Z: rows in several groups, each row roughly a mix of its group's directions
Z (156 x 10)
[[  3  -2  16  25  53   3  -5  12  34   2]
 [ -8  28  20 -26  -7 -22 -30  39 -10   8]
 [-34  -4 -14 -32   4 -26  -4  41 -17   1]
 [ 11  17  25  23  28 -12  -4  23  44   7]
 [ -1 -14  40   5  -5  33  -1   2  40  23]
 [ -2 -23   7  55 -27  -4  -2   7   5  23]
 [ 22  35 -11  27 -27 -11 -12 -29 -25  -1]
 [-30 -20  24  38  17   3 -29 -19  -6  13]
 [  4   4  -3  16  16 -33 -12  22 -24  47]
 [ 22   1  15 -23 -37   7  22 -33 -29  -1]
 [ -6   0 -25  22  10  32  37 -10 -31 -20]
 [ 22  -4 -42  -2   7 -16 -43   5  14  19]
 [-29 -21 -34 -16   3  36   2 -13 -27  12]
 [-19 -12  57  16  -7 -20 -12   7  20   7]
 [-13  32 -21 -40 -13   6   4 -12 -38  -4]
 [-15 -27 -18  11 -47  -5  11   8 -34   8]
 [ 24  15 -38 -38  11  -8  26   4   1  22]
 [ 28 -29 -11  24 -26 -14  28 -29 -15  -4]
 [ 46   3 -10 -18  19 -32  -9 -17  -2 -27]
 [-27  10   1 -48   2 -20 -20 -21  10 -24]
 [-36   3  16 -17  -5  14 -25  38 -28  12]
 [ 11  31   9 -17  -1 -16  22 -20   5 -49]
 [-32  10   5  26 -12  -5  11 -21 -40 -29]
 [-16   6   1  20 -40  35 -14 -25 -12  23]
 [-18 -35  15  31 -20  13 -18  28  25  -2]
 [-32  44  -4 -14  -2 -18  13  16 -29  17]
 [-20 -21  24 -17 -11 -13  30  44   2 -14]
 [-47  14 -12 -32  21 -25  -7   6   2 -15]
 [-10  31 -11 -21  31 -15 -11  17  -2  43]
 [-16 -46  31  10 -24 -17  -9 -10  -4 -23]
 [-12 -51  -8  26  -8 -10  25  -6 -10  25]
 [ 26  14  39  15   1 -31   7   2  36  12]
 [-33  20 -31  -3 -24   9 -13   7 -37  16]
 [-33   9   3   0  -5   5 -25 -14  27 -47]
 [  7  -2  -3  -9 -51   4  37  -5 -30  -2]
 [  3  49  -6  22 -12  22   0  23 -12 -27]
 [ -4  26  37  -6 -26 -40 -12  -6  -2  24]
 [ 16   4   4  -1  11  10  42  29   3  44]
 [ 36  11 -45  -6  22   1   6  -8   9  30]
 [ 38  29  -5 -19 -18 -16  12  23  33  -1]
 [ 49 -33   2 -18   4 -22   1   0  27  -4]
 [ 10 -40   1   7 -37  13   1  32  19  18]
 [-27 -32  37   8   1   0  17 -27  22 -18]
 [  3  -1  26 -17  -5  29   3 -37  10 -41]
 [ -6 -41 -28 -35  22  13  18  14   6 -12]
 [-12 -55  26   6 -20 -20   3   3   5 -16]
 [-35 -14   0 -21 -24  39   2 -15  24 -16]
 [  6 -13  27 -16  25 -37 -33  -4  17  21]
 [ -9  -7 -25   6 -15  17   9 -29 -28  45]
 [-27   7  32 -15  23  22   6   7  32 -30]
 [-45 -33   6  21 -28  18 -11 -14  -2   8]
 [-27  -7  15   4  17 -31  26 -22 -29  28]
 [ 43 -16  11  38  -4  -3 -16  -5  33   1]
 [-44  30  36   8   8  17  19   1   2 -10]
 [ 44 -27  14   0 -30   3 -23 -10  24  -6]
 [-28  -9   9  15  -3  -2  56  21 -12 -11]
 [ 35  44 -17 -24  13  -5  22  10 -11 -13]
 [-40  12  -8  -9  43  10   1 -29 -17   9]
 [ 12 -46   3  25  -7 -24 -14 -30  19  -3]
 [-13  33 -27  10  17  26 -35 -25  10   6]
 [ 15  14 -15 -38 -20  31  15  23  22 -19]
 [-16 -30  -2  37 -41  25   2  11  -4   4]
 [ 10  24 -26 -41 -16   3  13  30 -14  22]
 [ 41  14 -18  24  -6  17  32  27  -2 -13]
 [ 18  14 -37  20  20  23  -2   9  25  34]
 [  1 -27 -35 -42   7 -14  -2  -2  10  30]
 [ -6 -43  -9  41 -13  20 -10 -11 -13  22]
 [-15  15 -13 -49  34   5   3 -12 -17 -20]
 [ 22  25  -3 -21   9  -9  42 -14  12 -36]
 [ -7 -33 -10   2  -8  16  27  17  37  34]
 [-19  33  24 -25  16   3  31 -20  25  11]
 [-45 -23  20   2  37 -16  -1  16  13   0]
 [ 19   9  -2  22 -17  21   8  -7 -27 -50]
 [-15  -7   4  14  -4  38 -20  17  35 -35]
 [ 11 -19 -38 -13  13  26  25  28 -17  20]
 [ -7 -65  -9  -7 -12 -12  -7   0  18  -2]
 [ -1 -28  18  20 -12 -28 -16 -38  25 -17]
 [  7  -2   7 -23 -11 -48 -26  16  -6  32]
 [-26  49 -21 -14  11   9   8  12 -29  10]
 [ 16  28 -41 -17  29  28  13  17   1  -2]
 [-32   3  29  -7  17  -6 -46 -26   4   0]
 [-18  34  13  -3  42 -11  25   5 -13 -25]
 [-27 -23   3 -20  19   8 -12  15  40 -31]
 [-27  34 -20 -11   4 -14   4  -3 -47 -14]
 [  7 -22 -20  -4   2 -10  11   5 -62   0]
 [-23 -28 -12  18   4   4   0 -45 -35  -4]
 [  8  32  26  42 -26  19  10 -12 -12   7]
 [-14  30  -9  38 -10  19 -17  20 -34   9]
 [-24  43  11  11  22  19 -37  -3 -13  -2]
 [  6  19  22 -26   3  10  15 -48 -14 -25]
 [ 19 -30  19   7  13 -34 -13 -14   8 -40]
 [  3  15   8 -56   7  22   8  -6   3 -31]
 [-13   1 -50 -10   2  -1 -10  33  -5  33]
 [ 42 -15  14 -14 -14  12 -12  11   1 -46]
 [ 13  57  16  -3  -8  -6   2  26 -22  -4]
 [ -9 -12  12 -39   6 -24  44  25  -7  -1]
 [  6  32 -15 -33  30 -24   5  14  -2  31]
 [-38  12   6 -46 -10   8   6   2 -33  -5]
 [-14  29  -6 -11  40 -23  28   5 -22 -22]
 [-14 -32  22 -33   7  -8  32  25  10  21]
 [ 20 -20  14  -7  18  11  17 -30  24 -42]
 [ -9  36   2 -42  27 -19  -9  -8  22  15]
 [  5  54 -19 -27   7   7   3  25   8  11]
 [-22 -17 -20  -6 -30  25 -16  39  15 -16]
 [  3  19   1   0 -27  29  14 -30 -45  -4]
 [ 46  19   2   6   8  20  11  28  31 -14]
 [-27 -12 -25 -32  17 -21  15  30  -8  25]
 [-29 -46   3 -29   4  -8   9 -30  11   8]
 [ 19   3   7  53 -12  13 -22   3  30  -8]
 [-27  14   4   8  11 -13   8 -43 -40 -16]
 [-28 -22  21  -6 -12  15 -17 -37  15 -32]
 [-23  -6 -19 -31  22 -19   0 -36 -30 -11]
 [ -2 -41  23  44  15  19 -12  -4  10   4]
 [ 28  18  27   5 -19  16  -8  17  44 -18]
 [ -2 -50  14  -7 -20 -21  28  -6  -6  25]
 [ 12  35   3 -24  36  14 -12  20  27  17]
 [-41  10   6 -14  28 -17 -25 -20  -7  30]
 [  1  -2  27  -2   1 -27  27   1 -16 -51]
 [-19 -27  31  25  -3  10  27 -35  13 -10]
 [-38  18  21  21   7  19 -44  -8   2   5]
 [ 21  38 -10  24  -9   1 -11  37 -28   9]
 [-14  27 -15 -12   3 -25  12   3 -45 -31]
 [-18  22 -21 -46  14 -21 -14   8 -25  12]
 [-39  19 -11  15  10 -11  19 -15 -42 -16]
 [-30  -7   8 -28 -10   4 -25  39 -31   2]
 [  4  37  31 -15   4  19  11 -33   0 -30]
 [ 40  32 -43  -8  12  -7 -16   2  -4  -2]
 [ 51 -20 -35   7   7  -3 -26  -5   3   0]
 [  2   1   9  15 -46  23 -17 -15  18 -35]
 [-16 -12   9 -27   2  -9  38  48   6   4]
 [ 21 -41   8   3 -24  17 -12  37  18  12]
 [  0  15  13 -37  38  10  30 -13 -26   4]
 [-10  24   6 -14  43  -7 -13  17  37 -21]
 [-34 -54  25  -9  -3   2   2   6   5  15]
 [ 11  -6   5 -20  30   0 -15  32  25  41]
 [  9  38 -17  18   3  -5  -5  20 -50   4]
 [-11  -8 -32 -49  -4  10  32   9  -1  13]
 [-11   4 -20 -51  36 -22   2   8  -7  -1]
 [-19   2  15  23  -3   3 -51   1   2 -36]
 [-42  25  17  -7   8  18  39  10 -15  13]
 [  1  10  23  44 -28  -5 -33   5 -24   1]
 [  6 -13  44  39  -2 -12  13 -13  30  -2]
 [  3  -7  47   3  27 -16  14  -4  39   0]
 [ 17 -43 -34  16  16   5   5 -22  27   0]
 [-10  -4 -10 -21 -13 -10  24 -21 -52  19]
 [  2  47   0   0 -19 -14  -4 -43 -12 -17]
 [-47 -11  17  23 -27   3 -25 -20  11   8]
 [ 16   8 -10  15  53 -12   1  21  28 -15]
 [-12  26  22  -6 -26  -8  18 -42 -28  -7]
 [-12  27  20  39   0   6 -25 -35  18   4]
 [ 24  -6  30   1  11  21  26 -43 -21   2]
 [ -2 -22  40   8 -29  13   9 -31  17 -22]
 [ -1 -26 -44 -21   6  13  12 -10  -7  38]
 [  0  12  14  34  -4   3  -6 -38   8 -45]
 [ 37 -19  26  11  18   9  20 -38 -10  12]
 [ 29 -32  15 -14  15   2   4 -12  40  27]]
one row of each group, then the others: which group is each in?
[ 45  15  14  32  -5  10 -14  24  -2 -25] => <130>
[ 29   9 -21 -30  -1   7 -29  27  23  24] => <87>
[  5 -28 -50 -16  -7  14  10 -13 -30 -10] => <60>
[  3   1 -41  -7  39 -24 -10  -9 -28  15] => <109>

[ -5  14  29   9  36  17 -47  -5   1  -8] => <130>
[ 14 -16   9  -8  -7  -6  28 -39 -41  19] => <109>
[ 19  46 -14 -29  14  -6 -30   1 -14  -9] => <87>
[ -2 -19   0 -18  29 -34 -10   9 -12  45] => <130>
[ 35  28   1  40  -6  -9 -22  13  -3 -25] => <60>
[  0 -35  -8  -7 -51 -26  -7 -20   1  -4] => <109>
[-21 -31  15   4  17  12 -18  15  17 -45] => <60>
[-31  14   5 -30  12  24  24 -12 -38  -5] => <109>
[-26 -36 -10  11 -37  24  25 -10  10  -4] => <130>
[-21  19  18  31 -13 -27  19  13 -12  37] => <109>
[-43  11  -3  38 -30   0  -1 -21 -15   4] => <130>
[ 14 -35  24  -8  35  -4  15  18  31  15] => <109>
[  4  21  36  47   6   4 -13   2  21 -19] => <60>
[-20 -21  21  53  13  -4 -14 -18  -1  15] => <130>
